15.6,7.4,2.8,12.1,2.7
10.2,7.4,1.5,14.8,6.1
6.1,-2.6,9.2,-20.7,-3.2
0.1,5.2,4.5,7.9,5.4
7.6,-0.4,7.8,-14.2,-1.7
6.9,5.1,2.0,7.4,6.4
Counting starts at 0.
Give the entry in the bottom-left corner.
6.9
The entry in the top-left corner -> 15.6
Give the entry in row 0 and column 1.
7.4
Give the entry just right of 1.5.
14.8
Give the entry directly below -0.4.
5.1
Give the entry at row 0, column 2.
2.8
The entry just right of 2.8 -> 12.1
The bottom entry of the column that holds the smallest entry: 7.4
The entry just right of 10.2 -> 7.4
The entry at row 2, column 0: 6.1
The entry just right of 7.9: 5.4
Give the entry in the bottom-right corner.
6.4
The entry just left of 4.5 is 5.2
Give the entry just left of 5.4.
7.9
The entry directly below 15.6 -> 10.2
Give the top-right entry.
2.7
The entry directly below 2.8 is 1.5
Give the entry just right of the smallest entry.
-3.2

[[ 618   61  -77  478  302 -250 -383  -84   50  -51  -43 -280]
 [-303   90  262 -574 -364  -48  -71  -20  101 -254  228  -46]
 [-339  -76  325 -522 -449   -1  -69 -134  143 -273  319  -28]]
Indices start at 0.
Give the entry at row 0, column 0.
A: 618
The entry in the bottom-left corner -> -339
The entry just right of -364 is -48
The entry in row 1 and column 0: -303
Give the entry directly above 228.
A: -43
The top-right entry is -280
The entry in row 0 and column 2: -77
Give the minimum.
A: -574
Give the entry directly above -254.
A: -51
Give the entry at row 0, column 1.
A: 61
Give the entry at row 2, column 2.
A: 325
Give the entry directly below -84.
A: -20
The entry just left of 228 -> -254
The entry directly below -48: -1
Give the entry in the bottom-right corner.
A: -28
Give the entry just left of -383.
A: -250

Read these off the grid that follows. Indices start at 0.
1) What is the maximum?
2) What is the entry directly below 448?
3) What is the bottom entry of the column that holds the largest entry?
4) What is the entry directly above 597?
5) What is the entry in row 0 and column 1?
6) What is the entry in row 1 and column 1?
7) What is the entry directly below 607?
8) What is the entry just right of 258?
[[701 572 445 441 575 476 544 559 315 706 625]
 [702 573 448 441 573 475 544 559 318 706 624]
 [859 560 390 373 550 485 472 452 189 686 641]
 [602 431 484 679 556 480 528 517 673 517 708]
 [478 320 872 713 614  98 801 260 629 326 556]
 [294 657 614 540 554 638 607 737 643 597 415]
 [292 653 618 541 553 638 605 737 645 598 415]
 [696 573 565 378 394 778 319 249 431 258 303]]
1) 872
2) 390
3) 565
4) 326
5) 572
6) 573
7) 605
8) 303

Read these off the matrix that follows. Rows and columns are numbered from 0.
1) What is the entry at row 0, column 0?
2) What is the entry directly above -2.118?
3) What is the entry in row 2 and column 1?
4) What is the bottom-left entry?
5) What is the entry directly below the largest entry?
6) What is the entry just left of -1.928?
7) What is the top-right entry?
8) What is the top entry of the column that holds the largest entry?
[[-0.493 -1.530 -0.143 -1.497 -2.852]
 [ 1.151  0.722  0.513  1.122 -2.608]
 [-2.118 -1.558  0.889 -0.569 -0.689]
 [-0.503  0.415 -0.907 -1.588 -0.497]
 [-2.915  0.674  0.773 -1.660 -0.110]
 [ 0.626  1.070 -1.723  0.457 -1.241]
 [ 1.154 -1.089  0.411  0.192 -1.449]
 [-0.373  1.123 -0.473 -0.084 -0.912]
 [-1.467  0.126 -1.971  0.119 -0.285]
 [-1.763  0.511 -0.876  1.414 -0.621]
 [-0.941 -0.793 -2.232 -0.945  0.815]
 [ 1.507 -1.287 -1.545  2.080 -0.356]
 [-0.751 -1.928  0.651  1.809  1.448]
 [-0.506 -2.797 -0.741 -0.553  0.286]]
1) -0.493
2) 1.151
3) -1.558
4) -0.506
5) 1.809
6) -0.751
7) -2.852
8) -1.497
